In the data rows, zero lies at 4.5, halfway between 4 and 5.
Some points, one per row:
[6 4 5 4 4 2 7 4 4 4 2 3 4 5 1 6 7 3 4 7 4 5 4 3 7 9 7 4 3 6 2 3 5 7 3 8 3 6 3 5 2 1 3 6 3 3 5 5 3 2 2 3 7 3 2 4 3 3 6 5 7 6 2 5]
[5 5 5 6 4 4 4 5 6 5 5 5 5 5 4 7 4 4 3 5 3 5 6 4 5 4 3 3 6 4 5 4 5 6 4 3 4 1 8 4 5 3 5 4 5 3 4 4 4 5 5 6 4 6 7 3 5 8 2 4 2 2 4 5]
[7 5 3 5 4 7 4 7 2 3 2 4 7 6 5 3 4 3 3 7 5 5 7 3 7 4 4 4 4 4 5 4 6 4 4 2 5 3 3 3 3 3 6 4 5 3 5 3 2 3 5 6 4 4 6 5 3 4 5 4 2 6 5 3]
[8 4 4 4 5 5 6 6 6 5 3 6 5 9 2 3 7 2 4 8 6 4 3 0 6 4 5 8 5 6 2 2 2 5 3 5 3 8 2 7 1 2 3 0 2 1 2 4 3 7 1 1 3 6 5 6 3 5 6 4 7 7 8 5]
[7 2 3 7 5 5 9 1 6 7 3 4 2 5 7 2 3 3 9 0 4 5 6 5 4 4 8 8 8 7 7 7 4 3 3 7 7 2 2 3 3 9 5 0 2 7 2 5 9 1 2 3 1 4 2 6 3 0 3 4 7 5 8 3]
[4 4 4 5 4 6 2 8 7 6 3 6 4 4 4 4 5 5 4 4 5 5 3 6 6 2 2 6 4 4 6 6 5 4 1 5 7 3 6 5 4 4 6 4 5 3 4 6 7 6 3 5 4 4 4 4 3 4 4 3 4 5 3 4]
[3 3 4 6 4 3 8 1 5 8 6 2 3 1 4 4 5 2 5 2 3 5 3 5 5 9 6 4 5 5 2 6 6 4 3 7 4 5 2 5 3 4 5 6 3 5 3 5 5 2 4 3 5 6 2 5 4 2 4 5 7 3 3 6]
[5 7 3 2 6 4 5 4 5 5 8 6 2 1 7 4 3 3 7 0 6 3 4 7 3 6 2 4 5 6 5 4 6 9 1 6 7 5 6 7 4 6 4 4 3 6 6 9 5 0 4 2 3 7 7 5 6 4 5 5 1 3 6 3]
[1 4 4 4 3 5 8 3 3 5 5 4 4 7 5 4 6 3 0 3 2 2 3 5 4 8 4 3 4 6 1 2 6 5 4 4 5 5 3 4 1 4 6 6 6 1 5 4 3 6 7 6 9 6 4 4 3 4 3 8 8 6 3 7]
[6 3 6 6 4 4 3 5 3 4 4 4 5 7 4 3 3 5 5 5 7 6 5 3 5 4 4 3 4 6 3 3 3 4 3 2 7 3 5 4 6 6 6 7 5 5 5 3 4 4 2 3 5 4 3 7 2 4 7 4 2 5 6 3]
[6 5 3 4 5 5 0 5 3 4 5 6 6 3 9 6 2 5 6 5 5 5 5 6 3 3 5 4 5 4 7 7 5 8 4 1 6 5 4 3 4 6 6 5 7 8 5 5 5 6 6 6 3 6 5 5 4 6 9 4 1 4 4 2]
[4 6 2 4 3 6 5 4 4 3 4 3 4 4 2 5 5 4 4 5 5 6 2 4 4 5 5 2 2 6 3 4 6 7 4 4 3 5 4 4 4 3 5 6 6 3 5 6 3 5 4 6 3 2 4 3 6 6 5 7 2 4 4 1]
[9 5 5 5 5 4 6 2 4 7 3 5 5 6 3 3 6 4 4 5 6 6 3 2 5 4 6 8 8 5 5 1 4 3 3 5 3 9 1 4 1 3 5 1 2 3 7 5 3 3 0 4 4 5 3 9 4 2 6 4 6 8 7 4]
[2 7 6 4 3 5 4 7 4 3 5 7 5 3 2 5 4 5 0 6 4 2 4 3 5 7 3 2 4 4 2 3 3 6 4 3 2 5 7 4 5 3 6 7 6 1 6 4 1 6 7 5 4 6 7 3 5 5 3 6 3 6 3 5]
[6 5 3 4 6 5 5 5 1 4 6 6 7 6 4 6 4 4 6 5 5 6 5 6 4 6 4 1 3 3 5 3 4 8 5 2 4 1 6 5 3 6 5 7 4 3 3 3 5 5 6 5 6 4 4 6 5 6 3 3 4 2 3 5]
[7 3 4 5 4 5 4 4 5 7 5 5 4 3 5 5 2 5 7 0 5 3 5 6 4 5 7 6 6 5 6 5 4 3 2 9 7 3 2 4 2 7 3 0 2 7 5 5 9 3 5 3 5 6 2 9 4 2 5 2 5 4 7 3]
[5 5 3 6 6 3 2 6 3 4 4 6 6 5 6 4 3 2 5 5 8 6 5 5 4 3 5 5 4 6 3 3 4 5 5 5 4 3 5 6 2 4 7 5 5 4 4 3 4 6 1 6 7 5 4 6 3 5 5 7 4 4 7 2]
[0 7 7 4 4 4 5 5 2 3 5 4 6 5 4 7 6 4 2 6 3 5 5 4 3 6 4 2 4 5 6 5 4 5 6 3 5 0 5 4 4 2 6 9 7 3 4 3 8 5 9 7 7 2 6 2 2 7 2 8 0 4 3 4]
[1 4 4 6 2 5 6 4 5 3 6 5 5 4 4 4 6 3 3 5 5 6 6 4 4 8 4 2 3 5 1 3 6 7 3 5 6 5 3 5 6 3 5 8 5 4 5 4 2 6 6 4 8 6 6 5 3 4 1 4 4 4 3 3]
[4 3 4 4 5 2 5 3 5 4 5 3 4 4 5 7 4 4 5 4 3 5 5 4 1 6 4 7 5 3 5 7 4 6 6 5 4 7 3 5 8 4 4 7 3 6 5 4 6 4 7 6 6 7 4 5 4 6 5 5 5 5 6 6]
[7 7 6 6 7 4 2 4 1 4 6 5 6 6 3 4 5 6 4 7 6 6 5 5 4 0 2 3 5 4 4 4 3 6 4 3 1 6 4 2 6 4 6 5 5 2 5 5 4 5 4 4 5 4 6 4 6 5 4 4 3 4 4 2]
[6 2 6 5 5 5 4 5 5 5 4 4 5 3 5 6 5 5 5 8 6 5 5 5 3 2 4 5 4 3 6 5 3 3 5 2 4 4 3 4 8 5 6 3 5 6 3 3 6 7 4 6 5 5 4 6 5 5 5 5 5 5 7 4]
[4 4 5 4 7 4 4 6 5 4 4 4 4 5 5 4 4 5 3 5 5 5 3 3 4 3 4 6 6 6 5 5 6 2 4 6 4 2 4 4 6 4 6 5 8 7 5 5 5 6 4 6 4 4 4 4 5 4 5 4 6 3 6 5]
[5 5 5 8 5 2 3 6 5 5 3 5 7 6 3 6 7 9 3 9 3 7 7 2 3 1 6 8 2 0 5 5 2 4 6 4 3 5 6 2 8 3 4 4 5 4 3 3 2 7 1 4 7 3 3 4 3 7 7 5 6 6 4 4]
[8 5 2 5 5 5 1 4 7 3 3 5 4 4 6 3 4 5 8 6 5 2 3 5 5 3 4 4 5 6 6 1 5 4 1 5 3 7 2 4 3 4 5 2 4 4 4 5 4 6 1 3 1 6 4 6 7 4 6 4 6 8 7 6]
[4 1 5 5 4 9 8 4 6 7 5 4 2 5 4 4 4 5 3 5 2 4 3 2 6 8 8 4 4 7 2 5 3 1 5 4 4 8 2 2 3 1 5 7 5 2 5 1 0 8 7 3 5 4 3 5 2 4 4 6 7 6 6 6]
[8 1 3 4 4 7 6 5 6 5 3 4 3 7 1 3 4 5 4 7 4 6 7 1 4 6 5 4 4 4 4 2 3 5 5 5 0 8 3 3 4 5 2 2 5 1 4 1 3 5 3 4 3 1 5 8 7 3 7 3 8 7 7 9]
[3 3 5 5 2 6 6 5 2 6 2 5 3 6 2 5 6 6 2 7 3 4 4 5 4 5 5 5 3 5 3 4 6 2 3 3 4 4 5 4 4 3 3 6 5 3 4 4 3 4 5 6 7 4 1 4 3 4 5 5 5 4 3 3]
[5 7 4 4 4 6 2 5 3 7 4 5 3 4 4 4 3 1 3 2 6 4 4 5 8 7 6 4 4 7 1 6 4 5 3 3 4 5 4 4 4 3 4 5 7 3 5 6 6 4 4 5 4 6 4 5 4 5 5 5 2 6 5 3]
[6 6 5 4 5 8 3 2 5 3 5 4 5 2 5 4 7 3 6 4 6 3 4 4 6 4 5 5 5 3 7 7 5 7 3 8 4 5 6 6 4 5 4 3 4 4 6 8 5 4 4 4 4 7 4 7 7 6 4 4 3 4 5 4]
[2 8 6 5 5 5 2 6 1 3 4 3 4 4 1 5 5 5 5 8 4 5 6 3 3 3 1 3 4 7 4 5 5 3 4 2 2 2 7 5 4 5 5 3 7 3 5 2 1 7 5 7 5 2 9 0 4 9 5 6 5 5 6 2]
[6 6 5 4 7 6 3 5 5 3 5 5 4 4 5 5 5 6 5 6 5 4 6 6 4 3 6 4 6 5 4 3 5 5 4 3 5 4 4 5 4 3 4 6 5 5 5 4 4 5 5 6 4 5 8 8 3 5 8 5 4 5 6 6]
[4 9 5 3 5 5 1 3 4 1 6 4 3 0 7 5 2 5 9 1 4 4 4 7 4 3 5 5 4 4 5 5 6 7 5 5 7 5 5 6 6 5 5 6 4 5 7 9 4 2 2 4 1 7 6 5 5 6 3 6 0 4 4 5]
[7 3 3 4 4 5 4 6 5 5 1 5 4 6 3 4 5 5 7 8 6 5 3 4 5 2 5 9 6 4 5 5 3 2 4 4 2 9 3 5 4 5 3 1 4 4 4 4 1 6 1 0 1 2 5 6 4 5 6 2 9 7 8 5]
[5 0 3 2 4 5 6 2 6 4 4 5 1 5 5 5 4 5 9 1 2 4 5 6 6 4 8 6 7 4 9 6 5 2 4 6 7 1 3 3 6 8 4 2 2 9 4 5 6 4 2 3 3 7 1 6 5 2 4 1 8 3 6 7]
[4 7 8 3 5 4 4 5 3 4 4 3 2 3 5 6 4 6 8 1 1 6 4 7 3 4 4 6 5 3 6 4 6 8 7 7 2 5 5 5 6 8 3 3 4 8 7 6 6 1 6 3 3 8 5 6 7 8 4 4 2 1 4 4]
[3 3 8 3 2 1 6 5 3 6 6 2 5 3 6 5 4 4 6 2 5 5 5 3 5 7 7 3 4 3 4 6 8 8 7 4 2 7 4 2 5 2 4 7 4 4 5 3 3 5 4 6 7 5 5 6 5 7 6 6 5 3 4 5]
[3 4 7 5 6 4 5 6 5 5 5 4 3 6 5 5 3 6 3 5 4 6 6 5 3 5 5 6 6 4 6 6 5 4 4 5 4 5 6 3 7 5 2 6 3 5 4 5 7 5 3 3 4 5 3 5 5 4 3 5 7 4 5 4]
[4 4 5 4 6 4 5 3 2 7 5 4 4 3 4 6 6 2 3 4 2 6 6 5 4 7 3 4 3 4 1 4 5 7 7 4 3 6 3 4 5 1 3 8 4 4 4 5 6 4 7 9 5 7 3 5 3 5 5 5 2 1 2 3]
[5 6 6 5 4 6 3 9 5 1 5 8 7 5 2 5 6 6 2 7 9 2 7 4 7 4 4 4 3 6 4 1 4 3 4 6 3 4 5 6 3 4 6 3 4 3 6 5 5 6 4 4 5 4 7 1 6 5 3 6 5 7 5 3]
[5 5 5 4 2 2 3 5 4 3 5 3 2 5 5 5 3 6 6 5 6 5 4 4 5 3 3 6 7 4 6 3 4 4 6 7 3 6 3 5 5 7 4 0 4 5 5 5 4 5 3 3 4 3 5 5 5 4 4 3 6 7 5 6]
[2 6 6 6 5 3 3 5 3 1 5 4 5 5 3 5 7 6 1 7 7 2 2 2 4 2 3 2 4 5 2 2 3 5 6 5 0 4 6 3 3 3 5 5 7 2 4 3 4 5 5 5 6 2 8 3 6 6 4 6 5 4 3 6]
[2 3 7 5 5 8 4 4 4 2 3 4 6 6 5 6 5 5 3 8 6 5 3 5 3 2 5 5 7 2 7 6 4 4 2 3 5 5 6 5 5 3 6 6 7 4 6 7 4 4 5 5 7 5 4 5 6 2 7 4 3 6 3 6]
[5 5 5 4 5 5 3 5 6 3 4 3 6 3 3 5 5 5 5 6 4 7 4 3 4 1 2 3 4 3 7 3 2 3 5 4 5 3 6 4 6 7 3 4 4 5 5 2 3 8 4 4 4 3 6 3 6 8 5 4 7 4 4 6]
[4 2 5 5 4 4 7 4 6 7 6 5 3 2 6 3 5 5 6 3 2 4 3 5 4 5 6 4 7 3 6 2 5 4 3 5 5 5 2 3 3 4 2 6 4 5 5 7 2 5 5 3 4 5 3 7 2 4 7 5 4 4 6 5]
12 more points follow, each with its number after it:
[6 4 2 2 6 5 6 7 5 5 4 5 6 6 5 2 5 4 6 7 8 6 3 5 6 3 7 7 7 4 3 3 2 5 1 4 3 4 3 5 5 4 4 1 5 3 6 3 4 7 1 4 1 4 7 5 5 4 8 4 6 9 6 5] 0
[5 0 5 6 4 4 5 5 7 3 3 4 4 6 4 6 4 6 3 7 3 2 4 2 3 2 4 5 7 0 6 4 3 1 5 3 4 5 3 5 6 3 3 3 3 7 7 4 3 5 3 1 4 4 5 3 8 5 5 3 9 6 5 7] 1
[4 6 4 4 3 5 3 3 4 2 8 2 5 2 7 4 4 2 8 0 4 4 6 7 3 4 5 6 5 5 5 7 3 8 5 6 6 0 5 6 3 7 4 4 4 6 6 9 6 1 7 3 2 5 5 4 5 6 2 3 0 1 4 3] 2
[5 3 5 3 4 4 7 5 6 6 5 6 3 5 8 2 1 4 7 0 6 2 8 6 3 4 6 7 7 5 7 7 5 4 3 9 9 2 3 4 4 8 4 3 2 8 5 9 5 2 3 4 3 6 3 6 3 0 6 3 5 3 5 6] 3
[7 4 4 5 4 7 4 6 5 4 5 5 5 5 4 5 3 7 5 6 3 5 5 4 4 3 6 4 6 3 5 4 4 4 4 4 4 5 4 6 7 5 3 5 5 6 4 3 3 6 3 4 4 3 6 4 4 6 5 4 2 3 7 6] 4
[7 3 6 3 4 5 3 7 6 5 2 4 3 9 3 3 4 6 3 7 5 2 4 3 6 5 5 5 6 6 6 2 1 3 4 6 0 6 3 4 4 4 1 1 5 2 6 3 5 5 3 2 4 2 5 5 5 5 6 4 8 7 6 6] 5
[3 6 5 5 5 8 2 5 5 2 3 6 9 5 1 6 7 5 4 8 7 5 5 4 6 3 1 0 0 6 6 3 6 4 4 2 3 3 7 6 2 3 7 4 5 2 4 5 5 5 4 4 4 2 7 2 6 5 4 5 7 9 3 4] 6
[7 2 4 0 4 4 6 3 5 8 6 6 4 4 6 1 3 2 7 0 4 2 5 6 5 5 9 6 7 7 8 4 3 5 2 9 8 3 5 6 2 7 5 0 2 6 5 6 9 2 4 3 2 7 3 8 4 0 5 3 7 5 6 3] 7
[2 6 4 5 2 4 2 6 5 3 4 2 7 2 3 5 7 5 2 7 8 4 6 7 3 3 5 6 2 4 4 4 7 3 6 2 3 5 5 5 4 2 5 7 6 3 6 3 3 6 6 7 5 4 6 2 5 5 2 5 4 5 5 4] 8
[4 6 6 5 5 6 4 3 5 4 3 5 6 5 5 3 6 4 5 5 7 4 4 2 4 3 5 5 3 4 4 4 5 4 4 4 5 5 7 6 4 3 3 5 4 5 5 6 7 5 3 5 3 5 4 6 6 3 4 4 4 6 4 4] 9
[2 7 2 4 4 6 2 4 6 2 7 6 4 1 5 4 4 4 5 3 5 2 4 5 4 3 8 5 4 4 5 5 6 7 4 6 7 3 7 5 5 7 5 4 7 6 6 8 4 4 5 5 2 7 4 3 6 4 2 4 0 4 4 3] 10
[2 7 4 0 4 4 6 3 3 4 6 2 1 0 7 6 4 3 6 0 3 5 6 8 5 8 4 4 6 4 6 6 9 7 7 6 7 1 7 5 7 9 4 9 3 8 9 8 6 1 9 6 4 6 5 3 5 7 0 5 0 1 1 4] 11
Which of these numbered points is nearest to each point below, looking only along the 8 directions in which the first points spread most? Its number follows each.
[6 6 3 4 4 4 2 6 5 4 6 6 5 4 5 4 6 4 6 6 8 3 3 6 4 2 6 5 6 2 5 8 5 5 3 4 7 6 5 2 5 4 4 5 4 3 5 6 4 4 1 6 4 7 2 4 5 4 8 5 2 5 3 2] > 9
[5 7 4 4 3 7 2 4 5 3 5 6 4 3 5 5 4 4 5 2 5 2 4 5 2 3 6 4 4 5 6 7 5 6 2 8 8 2 6 4 4 6 4 4 4 3 6 8 5 5 6 6 3 7 4 5 7 3 2 6 3 3 5 3] > 10
[6 6 4 4 1 5 2 5 4 4 5 5 8 4 3 4 4 3 6 7 9 5 4 3 6 4 3 6 2 4 5 5 3 5 4 4 6 2 4 7 2 2 6 4 6 4 6 7 3 5 3 7 1 5 5 4 4 3 5 5 6 7 4 5] > 9
[5 3 4 4 5 5 5 6 7 5 2 6 4 5 4 4 5 7 3 9 4 5 5 4 4 2 6 5 6 4 6 4 3 1 5 4 3 5 5 4 6 4 3 5 5 5 3 2 4 7 2 1 5 3 4 4 6 5 6 4 9 7 5 7] > 1
[1 0 7 4 7 3 2 5 6 7 4 3 5 5 6 5 2 6 4 8 4 4 3 4 5 4 4 6 4 5 4 4 3 1 6 5 4 5 3 3 5 6 3 2 4 6 2 4 4 6 2 2 4 1 5 4 7 2 4 4 9 6 7 6] > 1
[9 2 7 2 6 4 4 2 6 6 2 3 3 7 2 3 6 5 3 7 5 5 3 5 6 4 7 7 6 4 3 4 0 2 3 6 4 8 3 3 5 3 2 0 1 2 3 4 4 5 2 0 5 4 2 6 6 0 6 3 9 9 7 7] > 5
[6 3 5 4 4 4 6 4 8 8 6 7 3 6 7 4 3 3 8 0 4 4 6 6 5 6 6 7 8 4 9 5 2 3 4 6 8 1 2 7 5 9 4 1 2 8 6 7 9 2 4 1 3 8 0 7 6 0 4 3 5 2 6 5] > 3
[5 8 5 3 7 6 6 5 3 4 7 2 2 2 6 4 5 3 9 1 3 5 3 6 4 5 3 2 6 4 6 4 6 7 6 4 9 4 6 3 7 8 3 5 6 6 6 4 6 0 4 4 3 8 6 4 5 4 3 3 2 2 5 5] > 2
[5 8 4 3 3 6 1 5 4 2 6 4 4 0 5 4 4 4 5 1 5 3 5 6 3 4 5 4 5 4 4 6 6 6 3 4 6 5 7 5 6 7 5 5 7 5 6 7 5 5 3 6 3 8 5 4 6 6 6 4 0 5 3 5] > 10
[6 3 4 5 5 5 9 4 7 5 6 3 3 1 7 5 2 4 5 0 5 4 5 6 6 3 7 5 6 5 7 6 4 2 5 6 7 2 3 4 3 7 6 2 3 7 5 6 7 3 5 3 4 5 3 6 6 3 5 3 5 5 7 5] > 3
[9 1 7 5 6 4 0 6 7 3 2 5 7 6 7 6 7 6 7 7 5 3 4 4 6 2 4 8 5 6 7 2 2 0 6 5 2 6 4 5 5 4 4 0 3 3 3 6 7 5 2 2 2 5 4 7 5 2 8 4 4 6 6 5] > 0
[3 5 5 3 5 5 5 4 4 5 5 4 3 2 9 5 2 7 8 1 4 3 6 7 3 2 3 5 7 5 7 4 6 4 3 4 7 0 7 7 6 9 5 6 5 7 4 6 8 3 6 4 1 6 5 2 7 4 0 2 3 0 4 4] > 2
[5 1 7 4 9 5 7 4 7 8 4 4 2 6 6 3 4 5 6 0 5 3 3 7 4 4 7 4 8 2 9 6 2 3 4 9 8 1 1 5 2 8 3 3 2 6 2 7 9 1 5 2 3 5 1 5 5 2 1 4 5 5 7 7] > 3
[4 6 6 3 4 2 4 5 4 5 7 4 5 4 8 5 2 7 5 1 6 5 6 7 2 3 3 3 7 2 7 4 4 8 5 4 6 3 6 5 6 9 6 3 5 8 4 8 8 3 6 3 4 7 5 6 6 7 4 5 1 3 5 4] > 2
[8 3 4 4 5 6 8 2 7 9 5 6 4 7 5 4 3 3 8 0 4 2 7 5 6 4 8 7 5 5 7 6 4 2 3 9 7 2 2 3 2 9 4 1 1 6 4 7 8 1 2 2 4 6 3 7 6 1 3 4 9 6 5 6] > 7
[4 9 4 4 2 4 1 4 1 3 5 4 5 1 4 4 5 4 7 3 5 3 2 6 3 3 3 3 6 2 6 2 7 7 4 5 6 4 6 5 6 7 6 6 7 6 6 8 6 6 5 6 2 8 5 4 7 7 4 5 3 4 2 2] > 10
[3 7 4 2 7 2 2 5 2 3 4 4 5 2 6 4 3 5 9 2 6 5 5 4 1 3 4 3 4 4 6 5 8 4 4 4 9 2 8 5 6 6 8 3 6 7 5 7 8 2 7 6 3 8 5 4 7 5 1 6 0 0 3 3] > 2
[0 4 5 6 4 3 5 3 6 4 3 1 7 4 4 5 6 5 0 8 4 3 2 5 3 7 6 1 0 4 1 6 5 5 7 3 1 4 6 5 6 1 4 9 7 4 2 3 2 4 8 8 9 5 4 5 5 5 4 4 5 3 2 6] > 8
[6 7 4 3 4 6 2 6 3 3 3 4 7 6 2 5 5 5 2 5 7 4 4 4 6 3 1 2 3 5 4 5 2 4 5 3 2 0 9 6 3 3 3 5 5 1 4 4 4 9 6 4 6 5 7 1 6 5 3 8 4 6 3 3] > 6
[3 8 3 8 4 5 2 7 2 1 5 6 9 7 1 6 6 5 3 5 7 4 6 4 6 5 3 3 0 4 2 4 3 4 4 4 4 3 7 5 2 3 7 4 5 3 4 4 4 6 4 4 6 7 4 3 5 6 3 7 4 7 3 5] > 6
[7 2 3 2 3 5 6 3 7 6 6 4 3 4 5 1 4 3 7 0 2 3 6 5 6 6 8 4 7 7 5 4 0 3 2 7 7 3 3 5 4 8 4 1 3 7 6 5 8 2 4 3 3 6 3 6 5 2 4 3 7 5 6 6] > 7
[4 7 4 6 7 2 1 5 3 2 5 7 5 6 3 4 5 5 1 8 7 4 4 4 5 3 2 5 2 5 4 3 6 5 3 4 3 4 6 7 4 2 5 6 5 3 3 5 5 7 5 5 6 3 6 3 6 4 4 8 5 7 6 4] > 6
[4 4 5 4 6 6 2 5 6 5 5 5 5 5 6 6 5 4 8 4 4 1 4 4 4 5 7 8 5 1 5 2 3 4 3 7 5 4 5 6 3 6 5 1 2 3 6 4 5 4 3 2 4 4 5 4 7 2 3 5 5 7 5 6] > 9
[1 6 5 5 4 5 6 6 3 3 5 3 4 3 6 7 7 6 4 8 2 3 4 3 4 4 4 5 2 6 4 5 6 5 4 3 4 3 7 6 4 4 3 6 8 4 7 3 4 4 7 5 6 4 5 1 6 6 3 4 3 2 2 4] > 8
[5 4 5 3 3 3 4 3 6 5 3 3 5 3 3 2 6 7 7 8 6 4 4 5 4 0 5 5 6 2 8 4 2 1 3 6 3 4 8 4 5 6 1 0 3 5 5 5 6 7 3 1 1 5 6 4 3 2 7 1 7 5 6 6] > 1
[4 5 6 0 5 4 2 4 3 3 6 7 5 4 7 3 3 5 5 4 8 2 5 4 5 2 5 4 6 7 8 4 3 5 3 4 7 2 7 7 5 6 4 4 6 7 3 6 7 4 3 5 3 7 5 6 5 4 5 3 2 5 3 5] > 10
[5 3 5 4 5 3 4 6 5 4 3 5 6 5 5 6 4 4 8 6 5 6 6 4 3 3 4 5 3 4 4 6 5 3 8 4 7 5 6 5 6 5 4 4 6 8 5 5 4 4 4 5 4 4 5 5 5 4 6 5 1 4 6 8] > 4
[4 6 2 5 6 4 3 5 4 3 5 5 4 3 4 5 6 2 7 3 6 4 3 2 6 5 2 5 5 3 6 5 3 6 4 5 5 3 5 6 3 5 5 3 5 4 4 7 6 4 5 6 4 7 6 4 6 4 4 6 5 6 5 3] > 9
[2 6 5 4 4 5 1 6 4 4 3 5 7 7 3 4 5 3 6 3 8 5 5 5 6 2 3 7 5 3 6 4 4 4 2 4 7 4 5 4 4 8 2 6 5 5 6 6 7 4 3 5 3 5 6 5 6 4 4 2 2 4 6 4] > 9
[4 6 4 4 1 5 1 5 6 0 5 6 6 4 3 4 5 2 6 3 4 1 4 6 4 3 4 6 4 5 5 4 4 6 4 6 6 3 5 4 4 4 6 5 7 5 8 7 6 5 5 5 2 6 5 5 5 6 7 3 3 8 5 3] > 10
[2 6 4 3 4 5 3 6 4 5 6 2 5 3 4 4 5 6 3 4 7 5 5 4 5 5 1 2 1 5 4 5 5 7 4 3 2 3 7 6 5 2 5 7 4 3 4 3 5 5 6 4 6 4 5 3 3 8 3 8 2 4 2 1] > 8
[5 3 5 5 7 2 3 6 3 6 1 4 8 7 4 4 5 6 1 7 6 6 3 4 4 3 5 7 5 2 6 5 1 0 8 1 5 7 3 3 7 4 3 2 4 4 2 3 3 6 3 6 4 3 5 3 6 2 6 3 9 5 6 6] > 1
[1 5 5 6 4 4 9 5 2 6 7 3 3 2 3 7 6 4 2 6 3 6 3 4 3 6 4 3 3 5 3 4 6 6 5 4 3 4 6 3 7 3 4 9 5 4 3 3 2 5 7 7 8 4 6 3 5 8 4 4 4 1 3 2] > 8
[6 3 5 7 4 3 5 4 7 6 2 3 7 7 4 5 5 7 2 8 6 4 3 3 3 4 4 4 4 5 3 2 5 4 5 2 1 7 4 2 5 2 4 3 4 4 2 4 2 7 2 7 5 2 2 4 5 4 4 3 7 6 6 4] > 5
[0 5 5 6 4 3 5 5 3 3 5 5 6 5 3 6 3 6 1 6 4 5 5 5 3 5 3 3 2 6 3 5 7 4 3 6 4 0 7 6 4 4 4 7 6 4 6 3 4 5 7 6 7 4 6 2 6 5 4 5 3 2 1 4] > 8
[5 3 4 4 3 5 4 5 3 4 5 3 5 1 5 2 6 4 9 0 5 3 5 7 3 5 5 5 6 5 6 5 5 6 4 6 6 3 5 4 4 7 3 5 2 8 9 9 9 2 4 3 1 8 4 5 6 3 5 4 1 4 4 5] > 2
[6 2 2 4 3 5 5 3 7 6 6 5 4 5 7 2 3 2 8 1 5 2 3 7 4 4 8 5 6 6 7 5 0 4 1 8 6 3 0 4 3 8 3 0 3 7 5 6 6 4 1 5 4 6 1 7 6 0 4 3 6 6 7 4] > 7
[6 0 4 4 5 5 5 3 8 9 5 4 4 4 6 4 3 5 7 0 3 1 5 4 6 4 5 5 7 2 6 7 2 1 3 7 9 2 2 6 6 6 4 0 2 6 5 5 9 0 2 3 3 6 0 6 4 0 4 3 8 5 5 6] > 3
[4 7 4 3 5 5 3 5 5 5 5 5 5 3 7 5 3 5 9 0 3 3 6 7 2 2 3 3 5 3 8 5 6 6 3 5 6 0 6 4 5 7 6 2 4 6 6 3 7 3 6 4 1 8 6 4 5 5 1 4 3 3 5 6] > 2
[4 3 5 5 6 4 5 5 5 4 3 4 5 4 7 5 4 7 5 9 4 5 4 5 3 3 4 4 5 3 7 4 4 3 5 3 5 6 5 2 9 4 4 3 5 7 3 6 5 6 4 4 3 6 4 3 6 6 6 4 3 3 4 6] > 4
[7 5 4 3 6 5 2 7 5 2 1 5 6 7 5 4 3 4 6 7 6 4 4 3 5 1 2 6 6 4 2 3 3 3 3 7 1 8 3 5 4 3 1 2 5 1 6 4 2 5 2 1 0 5 7 9 6 5 8 3 6 9 7 4] > 0
[7 3 3 4 5 4 7 4 7 9 7 5 3 4 5 2 1 2 8 0 3 2 5 7 5 7 8 4 6 7 9 6 3 2 2 9 8 1 2 3 3 8 5 0 1 9 2 5 6 3 3 4 2 5 3 7 5 1 2 5 4 3 3 4] > 7
[8 4 3 4 6 4 4 5 3 7 3 6 5 8 4 4 3 8 3 7 5 3 4 3 7 4 4 6 7 6 6 1 1 1 4 4 2 7 4 5 3 3 5 1 4 4 4 4 5 4 1 3 1 4 5 5 4 2 7 4 7 6 7 5] > 0
[3 7 8 5 4 4 5 6 4 6 5 3 7 4 4 6 4 7 3 5 2 7 6 5 2 5 3 4 3 5 2 4 3 5 5 3 5 3 3 6 3 4 4 7 4 3 6 2 5 5 5 3 6 5 8 3 4 6 3 7 3 4 2 5] > 8
[4 6 3 4 3 7 1 2 4 4 6 5 5 3 7 4 4 4 7 1 3 4 4 7 4 3 5 4 6 3 8 4 7 7 3 6 7 3 7 6 5 6 5 1 4 7 4 7 8 3 5 6 1 5 2 5 5 3 5 3 1 6 7 4] > 10
[5 4 6 3 4 5 2 5 4 3 5 4 5 1 5 7 3 3 6 3 6 2 4 6 3 1 6 8 7 5 8 4 6 6 5 9 8 4 6 5 6 7 4 3 3 6 6 9 6 2 2 5 3 7 2 5 6 3 3 4 2 5 5 3] > 10
[8 2 4 4 4 6 6 5 7 6 2 5 6 8 2 2 4 5 7 8 4 4 5 5 7 1 3 5 8 5 5 4 0 3 4 6 2 7 3 5 4 3 5 2 4 3 4 4 3 3 3 4 4 6 4 6 7 1 6 4 5 6 7 4] > 0
[5 8 5 6 5 7 5 5 6 5 4 6 5 6 4 5 4 5 3 4 9 4 6 6 4 4 5 4 5 5 6 6 5 3 3 5 9 1 5 5 7 6 4 4 4 5 6 7 3 5 5 5 2 4 5 5 5 4 7 4 5 5 6 4] > 9
